128 stands for zero in the data rows.
How far apart are the two rows of each pair, measured in a hidden way? 0 means very close, and 40 very far. Two or three weighted sums of its numbers give each row a place; it is the straight-line distance between the places.
[174 134 130  71  94 121  93 137 161 122]
[129 124 145 124  99 138 122 120 112 118] ~ 5
[134 104 129 150 128 123 117 119 111 136]
[120 146 124 164 125 121 114 171 143 133] ~ 18
[112 114 143  94 137 130 144 115 123 111]
[148 125 105 119 177 155 119 117 113 170] ~ 22
[153 101 127 100 129 137 106  80 127 145]
[124 128 115 119 108 112 141 129 138 107] ~ 18
[ 58 169 115  69 108  92 212 129 114  90]
[144 120 128  92 134 137 130 118 137 129] ~ 12
[111 124 130 135 139 125 124 124 126 132]
[102 134 128 115 115 113 158 142 110 129] ~ 12
[130 122 128 140 133 130 125 126 140 124]
[154  86 153 164 157 171  90 112 103 135] ~ 8
[139 172 122  97 121 124 133 132 141 129]
[128 126 145 141 131 117 133 157 135 122] ~ 12
[104 135 121 145 143 141 149 135 116 148]
[110 149 144 108 103 100 136 136 132  86] ~ 30
[144 119 138  83 122 118 132 129 133  81]
[115 154 129 124  79 100 128 145 150 110] ~ 29
[129 109 132 127 151 165 118 113 112 143]
[160 118 131 129 124 133  93 119 159 154] ~ 7
[133 128 128 123 148 141 130 117 112 147]
[125  99 133 121 149 144 130 117 114 136] ~ 4
[153 109 128 113 150 132 106 110 144 120]
[110 102 127 154 149 147 121 117 104 147] ~ 24
[138 137 154 141 129 113 112 141 150 106]
[143 103 124 115 153 161  98  99 125 173] ~ 19
[131 125 158 148 125 129 132 142 124  89]
[160 124 135 130 118 143 113  80 127 141] ~ 15
[ 95 112 135 102 136 144 156 111  90 120]
[114 112 123 123 125 120 138 123 135 105] ~ 11
[137 110 110  93 147 171 133  94 109 146]
[130 107 125 130 146 133 114  99 128 160] ~ 12
[117  97 133 125 153 150 133 112 103 133]
[136 118 139 130 129 123 133 132 129 119] ~ 5
[ 95 126 185 133 140 133 153 122 109  80]
[170  95 123 112 135 144  91  97 128 151] ~ 31
[132 127 124 118 106  98 128 146 136 116]
[109 150 113 115 118 110 143 141 126 116] ~ 2
[110 135 139 171 124  97 138 149 113 104]
[153 175 134 136 106 118 106 142 166 120] ~ 7
[155 124 123  97 132 145 116 112 117 138]
[185 120 126 161 151 143  75 119 137 158] ~ 15
[178 111 115 102 115 128  80 110 160 155]
[120 147 125 135 108  99 124 146 154 131] ~ 8
[153 127 124  75 113 117 122 123 152 117]
[150 154 119 158 146 151  90 111 131 171] ~ 19
[119 159 134 120 113 116 144 146 157  93]
[134  75 126 130 149 154 105  96 113 142] ~ 19
[109 126 110 112 144 140 143 110  97 124]
[137 170 122 142 141 145 119 119 130 157] ~ 3
[123 147 171 180 135 124 122 141 121 124]
[134 133 136 164 112 108 117 136 136 129] ~ 14
[141 113 123 106 121 121 114 127 125 124]
[136 132 141  98 118 124 140 133 112  91] ~ 20
[199 151 149 119  96  90  94 164 181  78]
[ 89 150 130 110 122 137 167 113 103 106] ~ 8
[133 113 131 124 154 158 136 113  87 137]
[113 113 118 109 123 123 134 129 133 124] ~ 11
[150 110 142 154 118 123 133 128  93 118]
[143 121 121  93 116 115 123 128 137 131] ~ 12
[151 135 129 155 124 119  91 117 155 164]
[137 127 116 110 128 124 130 128 130 108] ~ 16
[101 144 146 102 136 120 154 132 134 100]
[124 127 139 142 130 120 141 133 132 122] ~ 16
[ 81 137 116 114 135 141 168 110 101 113]
[158 161 126 129 109 121 102 141 178 130] ~ 8
[119 140 129 163 137 141 133 117 120 139]
[138 177 122  60  91  72 152 154 174  91] ~ 22
[137 174 118  85  91  77 139 155 191 104]
[112 148 130 126 110 111 152 156 125 124] ~ 17
[178 113 132 158 114 119  78 103 159 124]
[116 151 123 102 101  95 161 148 131 105] ~ 14
[109  98 128  83 140 156 153 102  87 136]
[122 102 118 117 139 135 140 118 108 126] ~ 10
[ 85 138 122 101 151 159 167 115  71  96]
[131 145  98 106 115 115 111 124 161 162] ~ 34
[138 122 121 102 126 129 122 129 130 135]
[125 131 149 155 108 100 116 155 135  97] ~ 13
[141 117 109  89 149 130 138 116 121 154]
[127 127 114 108 134 116 130 125 150 131] ~ 2
[103 113 127 110 150 161 146 104  77 144]
[127  99 105  85 138 135 143 109 123 159] ~ 19
[136 122 106  94 127 131 114 123 142 119]
[123 135 117 158 108  92 145 135 130 122] ~ 7
[140 121 136 122 137 155 126 118 108 125]
[ 96 128 121 126 135 142 146 116 116 148] ~ 17
[121 183 149 137 101  87 134 145 155  80]
[117 104 151 174 110 130 113 133 109 128] ~ 29
[112 109 141 151 152 164 128 128  80 143]
[131  93 125 113 132 150 129 111 117 155] ~ 16
[114 133 115 126 156 143 137 109 119 157]
[ 66 143 130 134 143 131 161 149 116 108] ~ 17
[135 143 125 128 121 120 134 131 158 113]
[152  96 107 117 156 154  96  99 135 176] ~ 19
[ 97 144 127 119 147 112 159 145 127 109]
[148 101 138 102 138 124 127 117 109 118] ~ 8
[135 127 141 138 109 132 138 131 128  73]
[116 129 127 145 115 117 119 131 114 124] ~ 19
[ 99 147 133 134 123 107 147 154 144 114]
[129 141 136 159 133 114 119 144 150 135] ~ 6
[111 124 114 127 138 120 132 121 120 208]
[120 135 115  81 120 122 130 125 150 131] ~ 25
[ 97 138 136 136 125 101 189 147  87  72]
[113 127 142 107 126 120 141 132 152 105] ~ 19
[161 134 117 118 129 144  89 120 144 140]
[117 154 125 100 110  95 151 159 148  75] ~ 14
[103 141 140 141 128 117 156 143 118 109]
[160 128 130 183 129 137  78 119 155 161] ~ 21
[124 151 141 133 131 114 138 150 137  99]
[120 149 146 148 105  99 160 157 133  84] ~ 6
[157 118 158 195 126 151  87 123 107 131]
[114 167 125  98 112 111 142 125 146 138] ~ 20
[144  93 137 144 124 157 100 126 110 137]
[145 108 124 115 135 118 108 100 144 128] ~ 32
[108 121 117 114 125 133 149 116 109 146]
[120 108 114 120 151 150 133 111 108 153] ~ 7
[122 184 144 128 102 109 129 137 149  85]
[134 146 123 108  75  97 124 147 154 113] ~ 22
[131 119 141  98 115 137 109 127 144 139]
[139 117 128 126 136 135 112 125 150 144] ~ 14
[111 138 131 151 118 103 152 137 125  97]
[ 75 162 115 119 127 126 173 124  97 120] ~ 4
[ 88 133 122 123 146 144 162 138 117 142]
[122  98 138 157 150 155 149 140  78 158] ~ 11
[136 137 113  94 127 130 141 125 140 126]
[164 102 119 123 135 150 107 109 139 150] ~ 10
[136 112 153 151 145 160 115 119 107 113]
[135 143 124 101 122 121 124 128 151 124] ~ 9
[137 143 140  96 111 105 107 142 147 106]
[137 114 119 104 131 134 124 107 103 136] ~ 10
[ 98 144 149 142 148 125 167 145 105  81]
[101 143 137 111 126 102 188 148 129  78] ~ 7
[144  84 124 139 132 144 103 116 107 149]
[149  72 135 158 143 145 105 114 114 151] ~ 10
[125 134 121 137 126 135 108 127 144 163]
[138  99 153 167 174 167 119 107  79 129] ~ 24
[133 110 116 126 147 146 125 102 131 173]
[103 138 127 107 120 126 155 122 120 114] ~ 26
[139 120 133 150 150 173 109 112  87 141]
[121 123 126 131 146 143 118 105 129 166] ~ 24
[142 127 166 137 121 111 130 131 145  93]
[133 136 137 132 121 138 124 127 128 131] ~ 20
[119 165 149 123 115 114 154 133 128  84]
[128 115 139 133 148 130 114 107 143 133] ~ 30
[118 160 124 128 113  97 127 150 142 138]
[126 163 124  90 142 125 134 132 134 126] ~ 21
[120 137 130 142 133 131 127 119 144 146]
[118 132 145 125 141 146 141 129 104 134] ~ 17
[ 98 107 112 114 112 117 159 129 107 133]
[112 150 169 125 109 102 161 144 124  88] ~ 34
[110 117 136 140 146 137 144 124  99 136]
[118 109 103 136 136 139 136 126  95 145] ~ 18
[126 111 107  99 125 145 128  83 109 146]
[187 127 136 101 117 135  95 134 141 111] ~ 20
[113 155 138 131 118 130 143 129 126 122]
[ 99 130 137 160 143 141 145 141 119 117] ~ 11
[132 122 136 139 122 123 135 154 108 132]
[107 147 135 103 106 117 158 156 118 103] ~ 13
[171 126 119 134 121 154  80 115 150 181]
[137  82 135 144 146 127 103 117 124 145] ~ 13
[193 146 134 131 117 119  79 147 168 124]
[113 178 117 118 127 116 152 138 146 124] ~ 10
[125  70 135 132 193 140 138  98  67 128]
[129 112 115 125 149 140 122 116 118 147] ~ 21
